These are runs of 4 systems, one row a step. Runs of the same system follow the same rule from any start.
seq 1, Zafi:
[[ -3  22   5 -16 -21   2   0  -1  -9  -2  -6   2  -9   5  13 -14  16  11
    2 -11  -6   2   7  -4   4 -13  29 -12   9 -17 -19   9]
 [ -3  22   4 -13 -25   4  -3  -3 -14  -2   2   5  -9   0  13 -16  15  16
    3  -8  -4   4  12  -6   9 -13  19  -9  14 -11 -16  13]
 [ -3  21   1 -11 -27   2  -7  -5 -16  -3   9   5  -7  -6   9 -16  11  18
    4  -6  -4   3  16  -8  10 -10  10  -6  18  -3 -13  13]
 [ -1  20  -1  -7 -26   3 -10  -5 -15  -2  14   7  -6 -11   7 -15  11  17
    5  -2   0   1  18  -8  10  -7   1  -2  20   3  -7  13]
 [  2  16  -3  -5 -24   2 -12  -7 -14  -1  18   7  -3 -13   4 -11   6  16
    5   2   0  -1  17  -8  12  -2  -9  -3  19  11  -4  11]
 [  2  11  -6   0 -20   1 -14  -5 -10   0  21   5  -2 -16  -2  -9   3  17
    5   6   0  -2  19 -10  10   1 -19  -2  17  15   1   8]
 [  5   6  -6   3 -15   3 -12  -5  -8   0  22   5   2 -18  -5  -6   0  13
    6  10   2  -4  14  -8   8   4 -25   1  14  18   5   6]
 [  6   0  -7   8  -7   3 -10  -5  -6   3  21   5   5 -18 -10  -4  -1   9
    8  11   1  -3  11  -7   8  10 -32   4  10  19   8   3]
 [ 10  -8  -8  15  -3   3  -9  -3  -4   2  19   4   7 -16 -14  -3  -3   6
    6  13   1  -3   5  -7   9  14 -34  10   5  22  11   0]
 [ 11 -12  -6  22   3   5  -3  -4  -1   4  14   5  10 -13 -18  -1  -2   0
    8  15   3  -1  -2  -6   5  14 -37  12   0  20  13  -1]]
seq 2, firu, 10 rows:
[[ 11  -2  -6   9 -12   4 -12  -6  -6   2  22   8   6 -21 -13  -7   3  16
    9  16   1  -5  11  -8  11  13 -37   5   9  23   8   4]
 [ 10   3  -6   6 -18   5 -12  -3  -8   2  18  12   8 -16 -13 -10  11  20
   10  17  -2  -4  11  -8  15   8 -29  -5   9  17   4   8]
 [  9   7  -1   0 -24  10 -13  -4  -9   1  15  14   6 -13 -11 -15  19  24
    9  16  -4  -1  14  -7  16   4 -21  -9   6  10  -2  10]
 [  8  11   2  -3 -26  11 -11  -1  -8   1  10  16   4  -7  -7 -18  24  25
    9  13  -4  -1  14  -7  18   1 -10 -14   6   5  -7  12]
 [  7  13   3  -7 -26  11 -10  -2  -9   1   5  15   2  -1  -5 -20  26  23
    6   9  -7   2  13  -6  14  -4  -1 -15   4  -2 -11  11]
 [  2  17   5 -10 -24  11  -4  -2  -9   2   1  12   0   1  -2 -18  25  19
    5   3  -9   0  10  -6  15  -7   9 -16   4  -9 -13  10]
 [  0  18   4 -13 -23   5  -3  -1  -8   1  -7   8  -3   6   4 -18  20  17
    4  -2  -8   2   8  -6   8 -11  19 -13   3 -13 -15   9]
 [ -1  20   4 -16 -19   3   1  -3  -4   0 -10   3  -6   9  10 -11  15  11
    4  -8  -9   2   4  -6   6 -11  26 -11   6 -18 -18   8]
 [ -6  22   3 -14 -12  -1   3  -2  -1  -1 -11  -3 -10  12  14  -7  11   2
    0 -12  -6   1   3  -5  -1 -12  30 -10   6 -19 -16   5]
 [-11  22   2 -14  -8  -3   8  -2   2  -2 -10  -9 -13  13  16  -1   3  -6
    0 -17  -5   3   0  -7  -6 -11  32  -6   8 -18 -16   3]]
seq 3, mebob:
[[-14  31  -2 -14 -16  -9   1  -7 -10  -7   7  -9 -22   1  27  -3  -5  -4
   -5 -24   1   4  13  -8  -5 -16  26   0  25  -9 -15  10]
 [-15  27  -1 -11 -20  -8  -3  -8 -16  -5  12  -6 -20  -6  25  -6  -4   0
   -1 -19   4   4  15  -7   0 -16  18   2  30  -4 -11  13]
 [-12  24   0 -11 -24  -6  -9  -8 -17  -4  17  -3 -16 -11  22  -8  -1   7
   -1 -14   5   3  16 -10   6 -13  11   1  30  -1  -9  15]
 [ -7  23  -1  -9 -27  -2 -12  -6 -19  -4  18   4 -11 -13  16  -9   4  15
    0  -5   2   2  17 -11   8 -12   2   0  29   3  -6  18]
 [  0  19  -1  -6 -28  -1 -14  -5 -17  -3  17   7  -7 -14   8 -14   9  20
    5  -3   0   1  19 -10  11  -5  -6  -1  22   8  -8  15]
 [  5  16  -2  -5 -29   5 -14  -5 -16  -3  17  12  -3 -13   2 -17  14  24
    5   3  -3   1  18  -8  15  -2  -9  -5  19   9  -6  14]
 [  8  13  -1  -3 -29   8 -15  -2 -12  -1  16  15   1 -13  -4 -17  21  27
    9  11  -3  -1  16  -8  17   0 -12  -9  13   6  -6  13]
 [ 10  10   1  -3 -25  11 -14  -3 -11   1  10  18   5  -9  -9 -19  27  27
   10  16  -6   1  13  -7  18   2 -14 -15   5   6  -9  11]
 [ 10   4   4  -3 -24  15 -11   1  -9   3   5  21   9  -3 -14 -20  32  27
    8  20  -8   1   8  -7  18   2 -12 -19  -2   3  -9  12]
 [ 12   0   4  -1 -21  18 -11   4  -7   6  -2  24  11   1 -17 -21  37  25
    7  23  -8   2   2  -3  18   2 -11 -21  -9  -2 -10   8]]
seq 4, luvap (10 x 32):
[[  8  -9   3   8  20  10  17   7  13   6 -30   2   8  24 -17  -1  15 -12
    1   4 -11  -1 -20   1  -7   5  14  -7 -29 -12  -6 -11]
 [ 13 -13   3   8  21  13  13   9  16   4 -25   6  13  21 -22  -1  16  -7
    3   9 -13  -2 -19   1  -2   8   4  -7 -31  -8  -3 -10]
 [ 16 -17  -1  11  18  13  10   7  17   6 -21   6  15  17 -27  -2  15  -5
    6  13 -12  -4 -18  -1   0  12  -6  -5 -31  -2   1 -10]
 [ 18 -20  -1  15  19  12   8   6  14   6 -16   6  17  12 -28   1  14  -3
    7  20 -10  -4 -19   1   1  16 -16  -3 -28   3   5 -10]
 [ 19 -22  -4  17  17  10   5   4  14   8 -10   6  19   3 -29   1  10  -4
    8  20  -9  -4 -16  -1   2  19 -25   1 -23   8  10  -9]
 [ 15 -22  -5  21  15   9   2   2  11   7  -1   5  19  -3 -30   1   2  -5
    9  19  -6  -5 -13  -3   3  19 -35   6 -17  15  15  -8]
 [ 13 -19  -8  24  14   6   2  -3   9   8   5   2  16  -8 -27   1  -4  -8
    9  19  -1  -3 -10  -4   1  20 -39  13 -13  20  15  -8]
 [ 10 -19  -8  24  14   3   1  -3   8   4  11   0  11 -14 -23   6 -11 -10
    8  17   4   0  -6  -3  -1  19 -41  17  -5  22  17  -8]
 [  6 -16 -10  23  16  -1   0  -4   5   2  19  -5   8 -16 -15  11 -17 -15
    5  13   7  -1  -2  -2  -4  16 -40  18  -1  24  19  -6]
 [  0 -15 -11  20  16  -4   1  -3   6   1  20  -7   1 -15  -9  13 -23 -17
    2   8   9   0  -1   0  -7  13 -35  20   4  24  16  -8]]

Which system made each of these runs?
seq 5, 4 rows:
[[ -8  20   1 -10 -19  -1  -1  -6 -10  -1   2  -1 -10  -1  10 -10   7   6
   -1 -10  -2   2   9  -7   3 -11  16  -5  14  -8 -12  11]
 [ -5  20  -2  -8 -20  -2  -5  -6 -10  -1   8  -2 -10  -5  12  -9   4   6
    1  -8   0   1  12  -8   5  -9   8  -3  19  -2  -9  11]
 [ -7  17  -4  -6 -18  -2  -6  -5 -12  -1  16   0  -8 -10   9  -7   1   9
    4  -5   2   3  14  -9   5  -7   1   0  20   3  -6   9]
 [ -6  13  -4  -2 -17   0  -8  -5  -8  -1  19  -1  -6 -11   5  -5   0   7
    3  -3   2   1  15  -9   5  -3  -7  -1  18   7  -1   9]]

Zafi
seq 6:
[[  4 -14 -10  21  11  -1  -2  -4   2   1  22  -4   5 -18 -13   9 -16  -8
    2  12   7   1   1  -2  -2  14 -38  17   4  24  18  -1]
 [ -1 -11 -10  18  10  -6  -1  -5   3  -1  24  -7  -1 -17  -6  12 -22 -12
    1   7  10  -1   5  -1  -5  12 -34  19  11  25  18  -3]
 [ -6  -5  -9  11  10 -10  -2  -4   4  -1  23 -11  -4 -16   1  15 -31 -16
    0   0  11   1   5  -2  -9   9 -27  19  14  22  17  -3]
 [-12  -2  -9   7  11 -13   3  -6   4  -2  20 -18  -8 -15   8  17 -35 -19
   -1  -7  11   0   7  -1 -13   5 -18  18  17  17  15  -5]]

luvap
seq 7, 4 rows:
[[ 16  -5  -2  10 -20  11 -16  -1  -7   3  15  20  12 -19 -18 -14  24  27
   11  28  -4  -1   7  -8  21  12 -34  -9   3  15   4  10]
 [ 12   1  -5   6 -20   5 -18  -3  -8   1  21  13   9 -22 -14 -11  14  26
   11  21  -3  -5  13  -9  19  12 -35  -3  11  19   7  10]
 [ 10   5  -8   4 -21  -1 -19  -5  -9   0  27   9   4 -23  -6  -7   4  22
    8  13   0  -4  17  -9  15   8 -32  -1  18  23   7   9]
 [  3  10  -8   0 -22  -5 -18  -8 -11  -3  30   7  -3 -24   2  -5  -3  18
    5   7   4  -4  18  -9  11   7 -29   2  22  22   5  10]]

luvap
seq 8:
[[  8 -18  -8  25  20   1   6  -2  13   6   6  -4  10  -5 -21  11 -14 -17
    6  15   0  -3 -12  -3  -7  20 -33  14  -9  16  15 -13]
 [  5 -18  -9  24  20  -1   6  -1  12   3   9  -8   6  -6 -16  13 -18 -19
    4  13   4  -1  -9  -2  -7  20 -33  17  -6  19  16 -11]
 [  3 -18 -11  23  21  -3   5  -2  12   1  12  -8   4 -11 -12  18 -23 -22
    3   9   6   0  -6  -1 -10  18 -34  19  -1  20  16  -9]
 [  0 -15 -12  23  22  -7   6  -3  13   0  14 -12   0  -9  -7  18 -28 -25
    1   4   8   0  -6   1 -13  16 -30  22   0  20  19 -11]]

luvap
seq 9 (4 x 32):
[[ -1  14  -5  -4 -18   0 -12  -5 -11  -2  21   4  -5 -15   3  -7  -1  13
    4   3   2  -1  17  -7   7  -2 -14   0  19  14   1  10]
 [  1  16  -3  -3 -21   0 -11  -6 -12  -1  19   4  -6 -14   6 -10   3  14
    4   1   2  -1  16  -9   8  -3  -9  -1  20  11  -2  11]
 [ -3  18  -1  -4 -22   1 -11  -4 -15   0  17   5  -6 -11   7 -12   7  13
    4  -3  -1   1  17  -9   9  -5  -4  -2  21   6  -5  13]
 [ -4  20  -2  -8 -25   1  -9  -8 -14  -1  12   3  -8  -8   9 -13   6  13
    3  -5  -1   2  16  -9   9  -9   3  -3  20   1  -7  13]]

firu
seq 10:
[[ 10 -11 -10  18  -1   1 -10  -5  -5   1  25   4   8 -23 -13   2  -7   6
    6  14   4  -4   7  -5   7  15 -42  13   8  28  16   2]
 [ 11 -17  -8  22   8   3  -6  -4   0   3  20   4   9 -21 -19   3  -7  -1
    6  16   4  -2   1  -4   5  18 -45  16   0  27  17  -1]
 [ 11 -21  -8  23  14   4   0  -4   4   6  13   0  14 -14 -23   4  -8  -8
    7  18   1  -3  -6  -3   1  20 -42  16  -6  23  16  -8]
 [ 13 -20  -9  23  17   3   4  -1  12   5   4  -2  14  -6 -25   6  -6 -11
    7  16  -1  -3 -11  -3  -2  18 -34  14 -12  17  15  -9]]

Zafi
